128 stands for zero in the data rows.
Here is a table of points, one per row:
[102, 132, 171, 125, 127, 129, 137, 141, 127, 103, 151, 157, 151, 113, 146, 184, 184, 101, 106, 120, 130, 141, 188, 168, 90, 98, 120, 86, 157, 198, 75, 156]
[120, 121, 161, 171, 160, 115, 159, 76, 131, 163, 124, 91, 123, 96, 156, 97, 169, 164, 112, 158, 190, 105, 142, 62, 95, 151, 210, 82, 121, 87, 167, 124]
[174, 200, 184, 157, 76, 120, 115, 118, 89, 162, 120, 147, 149, 123, 111, 110, 138, 162, 140, 74, 186, 107, 119, 159, 150, 97, 96, 90, 81, 109, 163, 195]
[137, 169, 188, 107, 157, 133, 153, 189, 220, 95, 133, 144, 170, 111, 119, 122, 121, 184, 178, 88, 179, 96, 78, 117, 100, 156, 100, 150, 120, 154, 126, 98]
[181, 99, 158, 164, 110, 127, 119, 144, 115, 187, 172, 112, 180, 70, 177, 102, 116, 120, 121, 190, 152, 186, 145, 169, 133, 109, 111, 123, 126, 166, 148, 125]
[57, 142, 130, 101, 118, 167, 103, 152, 137, 207, 153, 142, 164, 124, 146, 84, 102, 137, 95, 132, 60, 63, 129, 172, 161, 114, 180, 164, 141, 133, 132, 132]
[118, 148, 165, 124, 129, 140, 128, 101, 165, 186, 137, 77, 64, 118, 124, 146, 170, 56, 110, 117, 90, 101, 116, 98, 137, 136, 129, 153, 59, 180, 106, 83]
[87, 182, 131, 109, 147, 122, 134, 87, 99, 97, 189, 191, 119, 159, 55, 123, 107, 144, 99, 122, 133, 138, 138, 125, 135, 118, 107, 180, 169, 101, 155, 103]
[121, 103, 109, 108, 151, 156, 161, 123, 92, 118, 100, 180, 104, 108, 97, 113, 139, 135, 179, 193, 114, 130, 156, 137, 111, 116, 113, 121, 133, 128, 176, 63]
[59, 97, 119, 135, 61, 168, 161, 114, 110, 138, 132, 142, 156, 152, 151, 179, 110, 108, 182, 103, 132, 148, 123, 101, 71, 88, 105, 122, 144, 142, 182, 116]
[138, 89, 124, 95, 82, 157, 92, 132, 114, 133, 94, 188, 128, 138, 121, 118, 142, 123, 101, 151, 147, 102, 126, 108, 170, 116, 126, 108, 145, 97, 117, 56]
[91, 137, 97, 88, 108, 117, 126, 122, 116, 111, 112, 69, 101, 125, 136, 171, 158, 124, 70, 107, 140, 184, 108, 124, 102, 119, 79, 125, 112, 120, 135, 160]
[163, 125, 129, 108, 102, 111, 171, 100, 109, 144, 182, 109, 106, 120, 158, 79, 99, 106, 120, 62, 150, 123, 86, 71, 175, 99, 110, 110, 167, 158, 117, 71]
[113, 144, 114, 153, 85, 129, 89, 115, 147, 118, 124, 107, 107, 54, 120, 124, 123, 161, 184, 141, 130, 180, 171, 118, 158, 105, 133, 203, 139, 140, 74, 128]
[117, 85, 115, 183, 69, 154, 117, 146, 78, 91, 94, 133, 186, 130, 92, 177, 117, 134, 109, 143, 161, 97, 100, 65, 143, 184, 163, 169, 94, 136, 103, 116]
[142, 130, 110, 133, 157, 169, 100, 107, 112, 166, 118, 139, 130, 113, 186, 153, 86, 144, 92, 91, 90, 128, 148, 94, 96, 151, 63, 120, 147, 107, 148, 131]
[109, 130, 134, 192, 139, 177, 55, 138, 178, 88, 101, 122, 81, 94, 76, 117, 145, 125, 106, 116, 98, 117, 120, 117, 139, 86, 130, 93, 145, 153, 154, 133]
[182, 127, 73, 156, 105, 54, 74, 144, 156, 103, 150, 86, 162, 157, 168, 176, 124, 111, 119, 134, 138, 70, 129, 149, 120, 90, 110, 178, 131, 120, 177, 81]
[106, 153, 69, 152, 191, 108, 150, 154, 66, 106, 163, 141, 123, 137, 166, 130, 143, 68, 139, 146, 166, 106, 116, 142, 137, 141, 133, 132, 127, 180, 149, 134]
[99, 80, 163, 127, 124, 118, 131, 176, 84, 131, 212, 79, 111, 172, 75, 159, 102, 199, 134, 137, 134, 166, 108, 163, 149, 129, 165, 100, 113, 138, 114, 77]
[142, 168, 180, 98, 142, 77, 139, 136, 80, 100, 65, 154, 139, 117, 194, 166, 161, 136, 147, 116, 81, 74, 150, 113, 160, 110, 159, 129, 149, 146, 132, 103]
[184, 142, 121, 151, 145, 126, 122, 140, 113, 129, 127, 113, 93, 120, 91, 101, 115, 150, 111, 181, 107, 120, 79, 106, 98, 175, 99, 146, 228, 183, 158, 185]
[202, 82, 105, 69, 100, 119, 135, 136, 152, 165, 124, 164, 88, 187, 111, 137, 141, 142, 115, 127, 165, 138, 181, 111, 84, 105, 194, 151, 168, 138, 124, 162]
[151, 115, 102, 128, 135, 102, 144, 123, 148, 159, 153, 134, 182, 92, 42, 168, 164, 98, 188, 80, 64, 134, 160, 98, 94, 133, 169, 114, 125, 111, 148, 140]
[184, 136, 158, 97, 117, 154, 144, 176, 78, 94, 127, 92, 126, 85, 148, 104, 163, 106, 119, 124, 69, 176, 130, 131, 106, 150, 98, 136, 123, 69, 100, 95]
[131, 107, 117, 107, 104, 166, 138, 177, 125, 144, 114, 147, 95, 118, 96, 97, 186, 80, 125, 78, 187, 144, 134, 182, 166, 182, 140, 152, 142, 118, 163, 131]
[149, 124, 105, 153, 143, 116, 122, 65, 122, 95, 82, 125, 146, 98, 62, 152, 69, 98, 123, 105, 125, 146, 128, 160, 161, 128, 149, 91, 151, 148, 94, 146]
[122, 157, 120, 81, 141, 170, 103, 109, 99, 174, 120, 86, 159, 154, 150, 145, 140, 136, 173, 166, 148, 105, 99, 109, 103, 144, 116, 169, 150, 133, 47, 162]
[131, 148, 164, 228, 182, 135, 143, 130, 162, 135, 108, 127, 118, 175, 135, 133, 130, 97, 112, 100, 162, 165, 167, 124, 122, 133, 120, 170, 147, 95, 88, 78]
[114, 105, 153, 153, 103, 90, 137, 155, 116, 156, 158, 116, 125, 156, 108, 140, 147, 136, 151, 125, 47, 95, 154, 124, 161, 180, 93, 108, 159, 65, 130, 153]
[141, 107, 143, 95, 136, 163, 119, 54, 135, 58, 124, 82, 163, 162, 127, 66, 109, 92, 184, 125, 107, 117, 144, 172, 143, 161, 144, 150, 105, 147, 186, 146]
[103, 131, 128, 131, 155, 64, 111, 129, 86, 134, 111, 107, 128, 152, 85, 58, 162, 126, 113, 146, 143, 108, 138, 140, 64, 71, 92, 166, 79, 101, 84, 140]
[175, 80, 104, 116, 149, 175, 117, 92, 123, 74, 183, 124, 114, 171, 161, 121, 137, 136, 101, 111, 106, 99, 136, 150, 106, 123, 131, 106, 82, 115, 69, 132]
[108, 162, 119, 75, 182, 113, 120, 144, 116, 139, 95, 85, 144, 136, 135, 159, 92, 134, 129, 98, 181, 151, 162, 105, 204, 118, 136, 108, 143, 108, 105, 135]
[127, 139, 56, 133, 132, 172, 164, 132, 142, 166, 85, 100, 170, 165, 93, 138, 167, 188, 90, 108, 121, 121, 104, 162, 129, 130, 139, 118, 116, 155, 162, 106]
[143, 167, 107, 184, 135, 169, 139, 111, 125, 123, 132, 143, 55, 139, 191, 167, 135, 186, 181, 120, 110, 161, 110, 178, 143, 104, 156, 150, 122, 87, 122, 134]
[133, 213, 93, 135, 62, 112, 219, 124, 167, 107, 113, 138, 164, 168, 116, 85, 114, 149, 80, 180, 87, 168, 175, 113, 142, 144, 135, 114, 111, 138, 113, 116]
[121, 106, 149, 107, 132, 95, 113, 50, 163, 156, 139, 173, 118, 96, 132, 181, 135, 169, 113, 168, 152, 116, 137, 178, 137, 189, 61, 124, 105, 139, 104, 108]
[129, 83, 110, 104, 139, 108, 209, 125, 161, 113, 111, 117, 124, 66, 127, 140, 141, 146, 131, 153, 134, 96, 44, 129, 180, 48, 115, 117, 129, 94, 106, 160]
[108, 62, 82, 155, 180, 96, 163, 139, 121, 157, 82, 155, 157, 97, 154, 86, 75, 125, 132, 78, 128, 140, 131, 147, 106, 139, 105, 161, 90, 115, 108, 136]
[118, 130, 80, 125, 150, 122, 90, 163, 121, 101, 174, 166, 105, 115, 162, 82, 132, 176, 141, 99, 115, 129, 168, 64, 147, 141, 122, 86, 67, 178, 108, 167]
[146, 150, 155, 102, 147, 102, 114, 133, 119, 126, 153, 175, 107, 98, 135, 179, 83, 99, 90, 141, 93, 181, 61, 115, 105, 142, 180, 163, 44, 128, 149, 152]
[145, 85, 194, 122, 172, 153, 101, 125, 139, 143, 80, 136, 152, 214, 119, 116, 114, 120, 131, 163, 87, 175, 95, 86, 164, 83, 103, 113, 126, 149, 155, 161]
[124, 138, 150, 145, 95, 141, 139, 135, 135, 113, 129, 140, 108, 148, 129, 114, 50, 73, 138, 142, 121, 82, 97, 155, 93, 139, 152, 87, 171, 108, 73, 165]
[105, 146, 122, 96, 118, 85, 59, 138, 139, 130, 74, 107, 118, 133, 131, 90, 96, 134, 154, 126, 122, 153, 91, 163, 56, 146, 161, 52, 152, 127, 125, 63]
[120, 146, 108, 120, 113, 137, 141, 180, 163, 149, 118, 118, 62, 144, 96, 151, 77, 83, 154, 185, 161, 88, 174, 121, 143, 143, 106, 90, 73, 107, 164, 150]
[70, 71, 148, 139, 81, 52, 122, 111, 161, 97, 85, 140, 91, 165, 161, 98, 140, 136, 122, 108, 110, 155, 106, 138, 146, 165, 140, 146, 156, 146, 141, 174]
[110, 125, 171, 100, 143, 156, 142, 147, 151, 68, 151, 88, 130, 70, 147, 125, 102, 136, 82, 127, 167, 89, 188, 119, 99, 105, 142, 148, 146, 97, 176, 151]
[118, 155, 85, 135, 143, 127, 86, 112, 169, 120, 194, 164, 176, 121, 154, 112, 197, 82, 143, 167, 151, 159, 82, 119, 143, 137, 131, 95, 141, 77, 120, 138]
Along one direction, these points spread out more than along any other. Take the direction at right angles to it along which they spread out most. Go by this last direction. Where along it does each point below lie, from 0 to 99? 50 is the average, and the first point above lies past it. One standard deviation of the points above along it is 16.
[91, 137, 97, 88, 108, 117, 126, 122, 116, 111, 112, 69, 101, 125, 136, 171, 158, 124, 70, 107, 140, 184, 108, 124, 102, 119, 79, 125, 112, 120, 135, 160] 60
[129, 83, 110, 104, 139, 108, 209, 125, 161, 113, 111, 117, 124, 66, 127, 140, 141, 146, 131, 153, 134, 96, 44, 129, 180, 48, 115, 117, 129, 94, 106, 160] 37
[184, 142, 121, 151, 145, 126, 122, 140, 113, 129, 127, 113, 93, 120, 91, 101, 115, 150, 111, 181, 107, 120, 79, 106, 98, 175, 99, 146, 228, 183, 158, 185] 67
[121, 106, 149, 107, 132, 95, 113, 50, 163, 156, 139, 173, 118, 96, 132, 181, 135, 169, 113, 168, 152, 116, 137, 178, 137, 189, 61, 124, 105, 139, 104, 108] 56
[146, 150, 155, 102, 147, 102, 114, 133, 119, 126, 153, 175, 107, 98, 135, 179, 83, 99, 90, 141, 93, 181, 61, 115, 105, 142, 180, 163, 44, 128, 149, 152] 75
[202, 82, 105, 69, 100, 119, 135, 136, 152, 165, 124, 164, 88, 187, 111, 137, 141, 142, 115, 127, 165, 138, 181, 111, 84, 105, 194, 151, 168, 138, 124, 162] 41
[108, 62, 82, 155, 180, 96, 163, 139, 121, 157, 82, 155, 157, 97, 154, 86, 75, 125, 132, 78, 128, 140, 131, 147, 106, 139, 105, 161, 90, 115, 108, 136] 57
[109, 130, 134, 192, 139, 177, 55, 138, 178, 88, 101, 122, 81, 94, 76, 117, 145, 125, 106, 116, 98, 117, 120, 117, 139, 86, 130, 93, 145, 153, 154, 133] 55
[108, 162, 119, 75, 182, 113, 120, 144, 116, 139, 95, 85, 144, 136, 135, 159, 92, 134, 129, 98, 181, 151, 162, 105, 204, 118, 136, 108, 143, 108, 105, 135] 34
[114, 105, 153, 153, 103, 90, 137, 155, 116, 156, 158, 116, 125, 156, 108, 140, 147, 136, 151, 125, 47, 95, 154, 124, 161, 180, 93, 108, 159, 65, 130, 153] 58
[124, 138, 150, 145, 95, 141, 139, 135, 135, 113, 129, 140, 108, 148, 129, 114, 50, 73, 138, 142, 121, 82, 97, 155, 93, 139, 152, 87, 171, 108, 73, 165] 70
[105, 146, 122, 96, 118, 85, 59, 138, 139, 130, 74, 107, 118, 133, 131, 90, 96, 134, 154, 126, 122, 153, 91, 163, 56, 146, 161, 52, 152, 127, 125, 63] 66
